In the data rows, the value 128 means zero.
Some points:
[151, 153, 135, 133, 179, 099, 134, 117, 127, 170, 101, 044, 108, 202, 153,
 175, 132, 148, 052, 123, 150, 097, 137, 083, 161, 187, 082, 129, 097, 131,
 141, 121]
[201, 183, 135, 138, 122, 127, 145, 157, 204, 169, 164, 071, 097, 161, 153,
 048, 101, 090, 157, 046, 059, 076, 150, 133, 117, 094, 160, 105, 108, 136,
 053, 104]
[171, 166, 096, 095, 100, 088, 124, 164, 166, 088, 130, 155, 175, 184, 143,
 109, 106, 111, 073, 146, 161, 085, 140, 101, 165, 202, 106, 129, 082, 086,
 088, 111]
[128, 095, 171, 140, 188, 051, 200, 220, 123, 143, 111, 203, 080, 056, 142,
 109, 086, 121, 176, 109, 133, 140, 108, 132, 137, 137, 107, 095, 130, 078,
 139, 160]
[190, 179, 102, 096, 104, 032, 052, 163, 126, 114, 168, 141, 139, 062, 126,
 151, 202, 110, 096, 109, 101, 161, 147, 144, 152, 129, 126, 123, 154, 162,
 180, 145]
[102, 120, 104, 135, 175, 155, 091, 118, 205, 171, 143, 044, 134, 067, 063,
 112, 098, 101, 075, 159, 167, 138, 112, 106, 151, 138, 174, 149, 191, 136,
 137, 119]
[143, 206, 106, 039, 084, 109, 158, 152, 154, 154, 133, 108, 109, 176, 107,
 023, 067, 153, 138, 144, 084, 178, 124, 174, 058, 166, 175, 146, 113, 149,
 089, 059]
[100, 105, 194, 108, 069, 075, 078, 105, 165, 072, 094, 114, 128, 105, 139,
 188, 068, 107, 117, 084, 133, 128, 151, 159, 083, 106, 217, 161, 119, 127,
 146, 092]
[194, 098, 141, 089, 103, 125, 149, 124, 054, 130, 052, 108, 123, 085, 054,
 157, 120, 114, 121, 140, 064, 150, 159, 132, 133, 217, 038, 173, 142, 145,
 215, 146]
[120, 183, 054, 099, 095, 085, 094, 097, 088, 068, 087, 113, 067, 131, 199,
 195, 171, 112, 109, 198, 186, 143, 102, 163, 151, 046, 137, 110, 139, 070,
 103, 092]
[088, 147, 138, 102, 177, 182, 104, 195, 114, 114, 059, 089, 118, 143, 165,
 202, 110, 126, 164, 097, 119, 101, 139, 171, 187, 092, 106, 097, 157, 248,
 127, 106]
[156, 130, 144, 106, 122, 182, 174, 150, 195, 140, 073, 175, 131, 139, 160,
 128, 149, 105, 159, 065, 187, 121, 022, 142, 098, 174, 078, 153, 190, 089,
 162, 156]
[148, 136, 052, 053, 170, 106, 124, 128, 179, 066, 141, 122, 201, 115, 094,
 199, 094, 163, 187, 128, 159, 138, 161, 123, 143, 072, 129, 125, 067, 155,
 137, 216]
[124, 148, 109, 142, 185, 187, 145, 088, 126, 197, 150, 129, 156, 117, 098,
 119, 188, 167, 116, 097, 106, 120, 102, 194, 039, 133, 089, 176, 044, 135,
 071, 139]
[088, 102, 046, 192, 053, 183, 175, 155, 150, 087, 094, 150, 140, 103, 153,
 123, 128, 120, 111, 140, 095, 120, 140, 150, 124, 157, 161, 141, 089, 123,
 053, 153]
[099, 151, 118, 180, 107, 102, 150, 076, 174, 129, 120, 065, 140, 169, 112,
 106, 090, 168, 156, 143, 119, 168, 139, 150, 150, 114, 064, 065, 121, 166,
 170, 189]
[174, 106, 165, 000, 044, 186, 081, 102, 148, 192, 177, 096, 149, 136, 145,
 114, 127, 153, 163, 095, 105, 094, 141, 111, 096, 111, 099, 084, 129, 074,
 045, 065]
[031, 144, 092, 134, 141, 133, 148, 115, 140, 168, 096, 172, 144, 142, 051,
 161, 132, 139, 129, 075, 076, 155, 060, 043, 159, 140, 138, 112, 106, 134,
 185, 059]
[131, 065, 101, 117, 119, 109, 146, 113, 127, 135, 198, 205, 119, 136, 121,
 148, 084, 207, 132, 130, 086, 029, 128, 135, 138, 175, 134, 161, 199, 158,
 066, 091]
[128, 125, 101, 176, 149, 148, 080, 121, 110, 053, 143, 096, 161, 178, 184,
 091, 168, 066, 166, 075, 058, 145, 099, 099, 132, 092, 122, 107, 134, 086,
 109, 131]
[154, 049, 144, 157, 074, 136, 074, 190, 101, 174, 118, 126, 138, 146, 087,
 112, 123, 171, 128, 147, 151, 111, 094, 085, 137, 059, 102, 156, 074, 127,
 143, 091]
[174, 111, 096, 175, 140, 160, 047, 184, 118, 198, 111, 135, 167, 117, 172,
 110, 126, 160, 226, 154, 168, 143, 149, 136, 080, 166, 137, 165, 133, 173,
 161, 094]
[119, 158, 083, 117, 118, 083, 104, 109, 072, 133, 078, 110, 139, 154, 137,
 105, 125, 183, 110, 107, 148, 147, 127, 140, 169, 084, 159, 129, 138, 134,
 069, 171]
[122, 134, 192, 173, 167, 066, 166, 071, 102, 148, 067, 149, 152, 124, 052,
 159, 180, 073, 145, 153, 145, 096, 112, 089, 075, 157, 172, 062, 136, 165,
 093, 159]
[166, 088, 098, 183, 158, 145, 177, 082, 124, 137, 171, 142, 099, 150, 067,
 162, 138, 102, 136, 113, 144, 172, 235, 139, 055, 057, 157, 077, 170, 041,
 201, 139]
[069, 082, 109, 110, 172, 109, 122, 176, 058, 091, 140, 172, 196, 094, 061,
 091, 116, 054, 099, 069, 177, 095, 188, 118, 090, 131, 116, 145, 123, 106,
 145, 104]
[112, 151, 161, 080, 121, 188, 113, 203, 099, 141, 133, 174, 101, 166, 139,
 115, 123, 119, 107, 213, 131, 112, 107, 123, 099, 166, 222, 085, 085, 105,
 162, 225]
[081, 083, 219, 144, 216, 094, 098, 098, 172, 130, 110, 138, 164, 131, 147,
 134, 080, 094, 165, 206, 059, 134, 148, 147, 128, 118, 039, 171, 139, 029,
 134, 144]
[130, 136, 133, 083, 096, 133, 183, 202, 130, 175, 146, 084, 150, 215, 135,
 090, 155, 172, 132, 174, 108, 088, 135, 113, 081, 051, 210, 202, 168, 152,
 104, 149]
[129, 073, 137, 140, 121, 146, 119, 115, 187, 127, 084, 230, 107, 175, 154,
 104, 174, 122, 075, 158, 132, 192, 200, 069, 143, 125, 145, 102, 104, 186,
 109, 078]
[191, 081, 144, 156, 153, 157, 186, 065, 066, 153, 107, 116, 130, 030, 125,
 097, 071, 063, 146, 119, 139, 153, 101, 050, 158, 081, 138, 129, 077, 144,
 052, 159]
[122, 083, 199, 110, 154, 129, 124, 119, 157, 123, 167, 124, 187, 040, 194,
 121, 148, 121, 071, 114, 128, 164, 036, 077, 077, 143, 087, 093, 178, 137,
 121, 178]
[136, 194, 133, 134, 110, 160, 030, 053, 101, 134, 074, 180, 100, 090, 206,
 078, 121, 248, 145, 130, 125, 069, 151, 145, 124, 108, 226, 106, 120, 128,
 183, 054]
[106, 166, 114, 130, 118, 106, 065, 089, 089, 101, 186, 144, 022, 224, 155,
 214, 080, 058, 097, 133, 116, 120, 110, 067, 106, 126, 128, 175, 123, 124,
 177, 188]
[064, 114, 117, 056, 160, 105, 132, 120, 147, 070, 115, 104, 021, 110, 120,
 170, 196, 193, 121, 074, 097, 187, 169, 142, 186, 136, 192, 178, 123, 111,
 143, 147]
[092, 132, 104, 166, 127, 086, 160, 109, 131, 112, 159, 081, 100, 110, 140,
 086, 089, 143, 138, 113, 211, 121, 106, 103, 085, 160, 064, 119, 159, 129,
 141, 129]
[102, 114, 195, 107, 136, 148, 143, 149, 056, 137, 132, 164, 109, 136, 110,
 051, 122, 088, 140, 118, 153, 148, 139, 169, 183, 137, 054, 139, 236, 138,
 154, 168]
[136, 085, 151, 174, 101, 166, 142, 105, 115, 104, 118, 089, 164, 131, 087,
 077, 127, 125, 091, 084, 161, 070, 131, 146, 188, 161, 124, 129, 141, 081,
 209, 172]
[094, 069, 088, 143, 116, 109, 148, 136, 088, 170, 142, 059, 109, 119, 191,
 214, 119, 103, 106, 116, 113, 148, 151, 227, 157, 194, 176, 082, 122, 107,
 104, 109]
[147, 192, 119, 206, 115, 098, 144, 108, 126, 229, 151, 216, 179, 108, 157,
 143, 148, 134, 100, 126, 096, 161, 083, 174, 209, 089, 137, 175, 131, 161,
 119, 126]
[170, 116, 176, 171, 200, 151, 140, 076, 087, 059, 152, 147, 186, 172, 073,
 123, 131, 154, 190, 145, 140, 206, 073, 114, 163, 192, 169, 110, 103, 135,
 118, 099]
[146, 104, 199, 129, 072, 150, 110, 140, 150, 153, 196, 171, 134, 151, 099,
 131, 150, 135, 113, 100, 178, 123, 105, 180, 137, 124, 116, 113, 052, 185,
 105, 132]
[089, 142, 168, 124, 095, 074, 214, 159, 136, 123, 163, 070, 121, 082, 172,
 107, 208, 065, 223, 159, 154, 081, 122, 090, 137, 152, 114, 182, 116, 123,
 149, 098]
[078, 157, 102, 092, 127, 193, 126, 058, 161, 151, 114, 152, 124, 138, 142,
 132, 123, 093, 120, 177, 170, 094, 167, 164, 180, 099, 096, 163, 119, 130,
 154, 113]
[125, 108, 074, 152, 078, 137, 052, 166, 167, 110, 119, 133, 070, 089, 074,
 072, 152, 144, 172, 193, 079, 090, 096, 137, 101, 141, 087, 103, 132, 114,
 064, 138]
[164, 099, 124, 147, 164, 122, 200, 091, 136, 034, 146, 131, 130, 114, 145,
 111, 157, 139, 044, 194, 105, 113, 089, 171, 117, 084, 116, 091, 114, 196,
 188, 087]
[131, 251, 136, 207, 121, 201, 147, 181, 066, 039, 185, 075, 097, 092, 112,
 252, 110, 180, 078, 126, 136, 184, 233, 057, 075, 090, 091, 097, 188, 069,
 097, 112]
There is one direction along which these points spread out most. Take the direction at right angles to it along which they spread out most. Go by this last direction. For each point below, how far along it does it lie, from 0 to 99? The average is 50, and the first point in the table lies past the average. One standard deviation of the points above along it is 16.
[088, 102, 046, 192, 053, 183, 175, 155, 150, 087, 094, 150, 140, 103, 153,
 123, 128, 120, 111, 140, 095, 120, 140, 150, 124, 157, 161, 141, 089, 123,
 053, 153] 50
[092, 132, 104, 166, 127, 086, 160, 109, 131, 112, 159, 081, 100, 110, 140,
 086, 089, 143, 138, 113, 211, 121, 106, 103, 085, 160, 064, 119, 159, 129,
 141, 129] 47
[069, 082, 109, 110, 172, 109, 122, 176, 058, 091, 140, 172, 196, 094, 061,
 091, 116, 054, 099, 069, 177, 095, 188, 118, 090, 131, 116, 145, 123, 106,
 145, 104] 43
[201, 183, 135, 138, 122, 127, 145, 157, 204, 169, 164, 071, 097, 161, 153,
 048, 101, 090, 157, 046, 059, 076, 150, 133, 117, 094, 160, 105, 108, 136,
 053, 104] 36
[174, 111, 096, 175, 140, 160, 047, 184, 118, 198, 111, 135, 167, 117, 172,
 110, 126, 160, 226, 154, 168, 143, 149, 136, 080, 166, 137, 165, 133, 173,
 161, 094] 36
[190, 179, 102, 096, 104, 032, 052, 163, 126, 114, 168, 141, 139, 062, 126,
 151, 202, 110, 096, 109, 101, 161, 147, 144, 152, 129, 126, 123, 154, 162,
 180, 145] 64
[078, 157, 102, 092, 127, 193, 126, 058, 161, 151, 114, 152, 124, 138, 142,
 132, 123, 093, 120, 177, 170, 094, 167, 164, 180, 099, 096, 163, 119, 130,
 154, 113] 56
[102, 120, 104, 135, 175, 155, 091, 118, 205, 171, 143, 044, 134, 067, 063,
 112, 098, 101, 075, 159, 167, 138, 112, 106, 151, 138, 174, 149, 191, 136,
 137, 119] 49
[146, 104, 199, 129, 072, 150, 110, 140, 150, 153, 196, 171, 134, 151, 099,
 131, 150, 135, 113, 100, 178, 123, 105, 180, 137, 124, 116, 113, 052, 185,
 105, 132] 34
[125, 108, 074, 152, 078, 137, 052, 166, 167, 110, 119, 133, 070, 089, 074,
 072, 152, 144, 172, 193, 079, 090, 096, 137, 101, 141, 087, 103, 132, 114,
 064, 138] 39
[122, 083, 199, 110, 154, 129, 124, 119, 157, 123, 167, 124, 187, 040, 194,
 121, 148, 121, 071, 114, 128, 164, 036, 077, 077, 143, 087, 093, 178, 137,
 121, 178] 31
[122, 134, 192, 173, 167, 066, 166, 071, 102, 148, 067, 149, 152, 124, 052,
 159, 180, 073, 145, 153, 145, 096, 112, 089, 075, 157, 172, 062, 136, 165,
 093, 159] 41
